The rows of T fall into 3 groups, which share some directions, and each row is roughly a mix of its group's hidden directions.
T:
[[-13   7  27 -40 -36 -16 -40   9 -18  -2 -28 -18  18]
 [  1  30  27  23 -26  38  -5 -25  -8  14 -14 -29 -37]
 [ -9 -16 -22 -30  41 -30  21  29   7 -31   6  12  27]
 [ -5 -33 -22 -16  40 -40  -1   9   0 -30   5  24  31]
 [-28  23  -4  -1   0 -22 -15  57 -14 -11 -23  29 -24]
 [ -1 -23  33  17  44  -1  17  48  16  17  13 -15  15]
 [  3  -1 -35 -28  -6 -50  -4 -37  -7 -14 -21  32   0]
 [ 41  12  -7  -4  -6   6 -33 -30  -8  -3  10  -8 -59]
 [  4  63   3  17  19  11  12 -39 -14 -11 -12   8  25]
 [  6  31  44  20   4  22  28  32  18 -14 -33   8 -16]
 [-20   6 -45 -32   0 -43  -8 -34   2  -5 -13  29   6]
 [-21 -20  28  23  36   0   9  42  32  12  19 -24  10]
 [ 26  -1  43  23  -3  46  13  29   7  13  18 -29   0]
 [ 31 -17 -32  18  13   3  44 -19  16  11  38  25  -8]
 [ 19  57   2  16  20  15   1 -41 -15  -9  -9  14  30]
 [ 13  29  17  31 -30  29 -19 -35 -17  19   7   0 -36]
 [-43 -15   5  -4   5   1  36  20   5   2  -6   1  60]
 [-11  16  -9  17 -14  17  33 -14 -48   8 -30  22  35]
 [ -4 -26  28  24  33  -6  11  54  31   8  16 -14   2]
 [-10  20 -16 -20 -52 -16  -6 -35 -44  -2 -15   5   1]
 [ 18  65   7   4  10  -6  10 -36 -14  -6 -15  10  29]
 [ 28 -10   0   2   1  26  21 -59  26  12  25 -15  21]
 [-33  26  -4 -15 -11 -27 -15  48 -26  -2 -23  28 -14]
 [  5  64  -2  24  18   3   1 -31 -20  -7 -11  15  28]
 [ 14  -6 -24  -8 -10 -14  -5 -50 -38  15  39 -11  25]
 [  1  24  47  19  -3  17  36   6  13  -8 -41  20 -22]
 [ -4   9 -41 -41  -4 -42   5 -36   6 -16 -15  21  -8]
 [ -4  16 -27 -28 -53  -8  -5 -28 -25  -5 -31   5 -22]
 [-16   2 -39 -41   0 -49   3 -28  -8  -9  -9  23  15]
 [  9  -8  24  14  45   9  22  41  44  -1  15 -17  -2]
 [  8 -33  -9  -5  -1  25  15 -52  15  28  31 -24  14]
 [-28  23   4  -5   3 -23   0  56 -19 -18 -35  16 -19]
 [  9  14 -44 -15  -5  -1 -33 -18 -40  -4  41 -21   8]
 [ 12 -32  -7   1  -4  27  12 -54  19  18  35 -22  12]
 [ 20  61  10   5  19   9  -3 -37 -18 -10 -16  12  28]
 [-29   4  34 -20  -1  16  20   6  41 -23  -9 -22 -41]
 [-15  21   7   0   6 -30 -16  61  -4 -11 -33  14 -23]
 [  9  -1  39  28   0  51   6  30   3   4  16 -35  -7]
 [  0  20   1  11 -19  22  33 -15 -51   5 -16  28  35]
 [-14   9  23  25  -2  11  27  14  20  -3 -61   8 -31]
 [ 13   2 -22  53  27  15  36  -5  31  -7  21  15 -13]
 [ 24  -6 -20  44  18   7  47 -19  10 -15  33  13 -10]
 [  4 -12 -36 -12   9 -15 -13 -29 -41  16  31  -3  42]
 [  9  61   3  19  25  18  10 -36  -5 -11 -13  13  23]
 [ 24 -17  -5   5   1  22  17 -62   9   7  40 -15  12]
 [-40 -32   5  -9   2 -12  28  31  17  18 -10   4  47]
 [ -1  13  -4   4 -16  30  29 -16 -51   4 -24  35  28]
 [ -4 -35 -10 -14  43 -29   7  23  15 -18   0  11  46]
 [  8  21 -25 -22 -51   2  -9 -35 -33 -13 -19  12 -16]
 [ 12 -14   8 -15   3 -21 -31  14  46  -4  38 -26 -33]
 [  3   8  36  29  -8  49   7  35   4   7  17 -33 -14]
 [-39 -13  18  -9   2  -2  35  22  13  -2   8   9  58]
 [ 12 -13  28  23  40  11  11  32  41  20  16 -11  24]
 [-39 -13  10 -11   5   3  28  40  18  -2   8 -11  52]
 [-33 -23  15   5  -7   1  36  36  18   6 -13   5  50]
 [-34  -7   9 -47 -13 -16 -34   6 -38  26 -10 -17   3]
 [-11 -55  11 -25 -22  -4  -8  22  25  -1  19 -20 -35]
 [  1 -16   3  -8   4 -38 -33   7  48   2  28 -21 -34]
 [-15   3  27 -43 -47 -22 -33  11 -15  -9 -17 -15   8]
 [ -7 -30 -34 -19  36 -22  -4  25  10 -29   5  29  30]
 [ -4 -17  16  26  54   7   5  50  29   2   9  -1  -4]
 [ -8 -60  -1 -27 -24 -14  -7  39   7   9   8  -9 -24]
 [ 13 -31 -43  -9   4 -16 -22 -37 -24  22  20 -28  13]
 [  7  52  -3  17  30  23  11 -43 -12   0 -11   5  29]
 [-16  32 -32 -21 -40   5 -12 -34 -36  -2 -18  13  -5]
 [ 22  -4 -23  33  41  16  45   2   7  -8  17  27 -18]
 [ 41  17 -12   5  -2  -1 -33 -24 -11   3   1 -12 -59]
 [ -9  13  -5  12 -10  28  34 -24 -47  -3 -24  20  37]
 [ 21 -21 -24  46  13   7  31   2  44   2  26   9 -13]
 [-15 -55  -3 -14 -30 -16  -1  44  11  -1  10  -6 -27]
 [-29 -48   1 -13 -22 -15 -15  38   2  -1  18 -10 -38]
 [-13 -28 -28 -22  38 -29   4  26   8 -24  -3  21  36]
 [ -1  12 -12  11 -15  29  25  -5 -50   7 -35  32  27]
 [  7 -13   5  -7   9 -32 -33  17  49   0  30 -27 -29]
 [  4 -25 -30 -20  37 -26   5  29  19 -22   4  31  30]
 [-20 -16  22 -32 -18 -22 -30  16 -29   9 -29 -38  17]
 [ -8 -17  29  26  46  15   7  36  31  13  23 -20   2]
 [-13  10  -5   1  -6  32  34 -10 -46   1 -29  29  34]
 [-24  10   3  -4  10 -17  -8  65  -8  -6 -40  12 -18]
 [-13   8   0   5  -5  29  35 -18 -41  -2 -27  33  36]
 [ -7 -28 -27 -29  27 -34  10  25  15 -19   1  17  42]
 [ 10  25  29  26 -29  23 -10 -39 -26  15  -9 -18 -32]
 [ 26 -25  -6  -3   1  37  -4 -52  22  22  25  -9  22]
 [  3   7 -31 -27 -28  -9 -15 -48 -35 -15 -14  16 -23]
 [ 13  61  -3  26  12  15  14 -34  -1 -17  -4  23  21]
 [ 45  22 -13   6   4  -3 -39 -31 -17  -8  23  -5 -37]
 [-11 -62   0 -13 -25  -7  -9  29   1  -6  26  -8 -33]
 [ -9   9  28  20 -27  27 -10 -17 -17  28  -9 -30 -48]
 [-20  -3  23 -36 -18 -19 -43  16 -17  14 -32 -30  12]
 [ 17   2 -36   3 -12 -28 -23 -33 -44  22  27   9  16]
 [ 11 -14  -4 -10   6 -26 -36   7  39   1  31 -36 -36]
 [ -2  16   3  13 -17  34  37 -14 -44  -1 -25  22  33]
 [ -8   5 -35 -24  -4 -51  -9 -34 -21  -9   2  36   3]
 [ -5 -11  41  26   3  41   7  32   8  10  16 -41  12]
 [ -6 -20  26  16  42 -12  12  22  44  19  23 -18  22]
 [-17  12  42  14  -5   4  17  24  52 -27 -13  -9 -24]
 [-15 -27 -16 -22  24 -37  17  48   5 -18   1  14  28]
 [-10  16 -15   7  -4  27  25 -14 -52   1 -30  29  30]
 [ -7  -9 -38 -33  18 -50  -6 -31   1  -7 -12  30  -4]
 [ -4  17 -28 -19 -26   7 -17 -42 -50 -17 -19  16  -1]
 [  8   0 -17  45  39  43  21  -2  19 -16  12  20 -15]
 [  5   8 -39 -23   8 -25 -27  -6 -46  24  31   7  18]
 [  3  30  31  30 -27  22  -7 -32  -3  31  -3 -22 -33]
 [ 19  -5 -18  34  43  29  37 -10  14  -7  22  22 -19]
 [ 32  25 -13 -10   8  -2 -41 -25 -11 -13  30 -16 -43]
 [ -2 -16  26  26  42   9  11  47  38   8   7 -14   9]
 [ -7 -19  37  30  28   1  14  52  21  -2  10 -23  11]
 [ -1   2  37  22  -6  30  25  29  33 -22 -38  15 -13]
 [ -7  38  41  18  22  -3   4   0  28 -37 -10  27 -25]
 [ -1  29 -18 -15 -50   4  -9 -38 -37  -7 -23   5 -12]
 [-29  -7  14 -36 -33 -16 -30   9 -30  13 -25 -24  23]
 [-18 -11 -43 -28  -7 -47 -15 -20   2  -4 -18  33  11]
 [-15 -56  -3 -21 -25 -13  -4  35  -1  -1  21  -2 -34]
 [ -9 -29 -27 -19  37 -30   2  24   6 -25  -1  25  39]
 [-39 -14  19   1   2   1  44  11   5   1 -11  12  56]
 [ -6   3 -35 -27   5 -54  -4 -38  -4 -11 -14  30  -1]
 [ 16  -2  43  29   9  50   9  26  -1   6  12 -33  -4]
 [-40   5  42   6 -17   6  34   9  43 -25 -11   0  -6]
 [ -7  15 -10   7 -13  33  30 -15 -51   0 -28  25  28]
 [  8  55   5  14  27  10  18 -39  -7   2 -22  -5  32]
 [ -7 -41 -27 -23  28 -25  -3  25  17 -10  -1  19  42]
 [ -4  -4  25  18  27  23  14  42  40  25  22 -23  11]
 [-14 -12   7 -32 -32 -31 -25  13 -29  22 -25 -24  30]
 [ -2  10  -3   8 -10  25  35 -10 -49  12 -33  26  32]
 [ 21  59  -7  13  29  11   0 -31  -8   8 -13  21  29]
 [  5 -22 -46 -20   4 -23 -28 -28 -22  23  28 -26   4]
 [-13  20  11  12   7 -18 -22  58  -9 -27 -34  13 -19]
 [-23 -13  15 -47 -35  -7 -33  12  -8  21 -26 -20  21]
 [ -6 -16  24  24  43   9  12  49  34  11  13 -12  10]
 [ 17 -24   1   1  -1  33  19 -56  22   7  25 -24  18]
 [-23 -11  20 -22 -17 -18 -46   6 -34   9 -19 -36  17]
 [  7  58  -1  26  14  19   3 -37 -17 -20  -3  20  21]
 [ 39  18 -15  12  -4   0 -33 -32 -17  -1  -7   1 -54]
 [-44 -11  14  -7  -1 -15  38  25  17   9   5  -9  50]
 [ 45  13 -14  10  -8   1 -31 -26 -17   6  -7   3 -55]
 [  7  18 -15 -12 -46   0 -10 -43 -42 -19  -9  10  20]
 [ -3  33  14  38 -30  43 -23 -15 -21   6 -12  -5 -27]
 [ 21 -24   0   8  -2  20  20 -55  25  10  28 -30  16]
 [ 49   8  -1   3   2  -4 -36 -21  -5   2   3  12 -56]
 [ -2 -15 -44 -13   5  -4 -18 -36 -45   8  16  19  29]
 [-18   4 -49 -37   0 -36 -11 -29   1  -2 -16  29 -13]
 [  1 -10 -55 -11  -2 -23 -38 -13 -25  16  28 -21   5]
 [-23 -57   3 -18 -26 -12  -7  28  -1  -1  22 -16 -33]
 [ 24 -22   3 -11 -13  34   7 -56  19   9  23 -17  24]
 [ 18  -9  40  36   6  39   1  31  17  15  24 -22 -15]
 [ -1   0 -37 -29 -54  -9 -15 -22 -24  -9 -23  19 -12]
 [-48 -13  11 -12   6  -8  30  32  21  -1   7 -14  46]
 [-44 -10  10   6   1   2  38  32  11   1 -18   1  50]]
Here is one row of each group, with its name. Which group are the others in?
[ 26  13 -10  -9   5 -17 -14 -17 -36  10  54   1  39]  (121)
[ 26 -30  -3  12  -9  17  15 -51  21   9  32 -27  20]  (15)
[ -3 -31 -20 -30  30 -21  11  25  -3 -29  -7  10  46]  (122)

[ -7  21 -12  12  -5  31  25 -20 -50  -5 -33  25  23]  (121)
[-53  -1   8 -10   4  -4  25  39  12  -6  -3  15  45]  (121)
[  4  19  51  -6  18  38  26  12  22 -33 -10  10 -12]  (121)
[ 48  10  -1   6   5   6 -36 -35  -1 -15  17  -1 -45]  (121)
[-18  12  30 -38 -14  -4 -46  -6 -24   5 -28 -27  18]  (15)
[-17 -56  -1 -14 -18 -10 -14  42   8   0  16  -3 -36]  (15)
[ 39  32   2  -1  -6   4 -28 -20 -14  -4   8   1 -59]  (121)
[-11  12 -40 -44 -20 -43  10 -21   0 -19 -16  15 -10]  (122)
[-15  19   2  19  -5  17  39 -10 -39   3 -35  26  36]  (121)
[ 52   9  -2  17  -6  -7 -24 -41 -11   7   2   0 -45]  (121)
[ 20  25 -22 -26 -51  -3   4 -31 -30 -20 -17  12  -4]  (122)
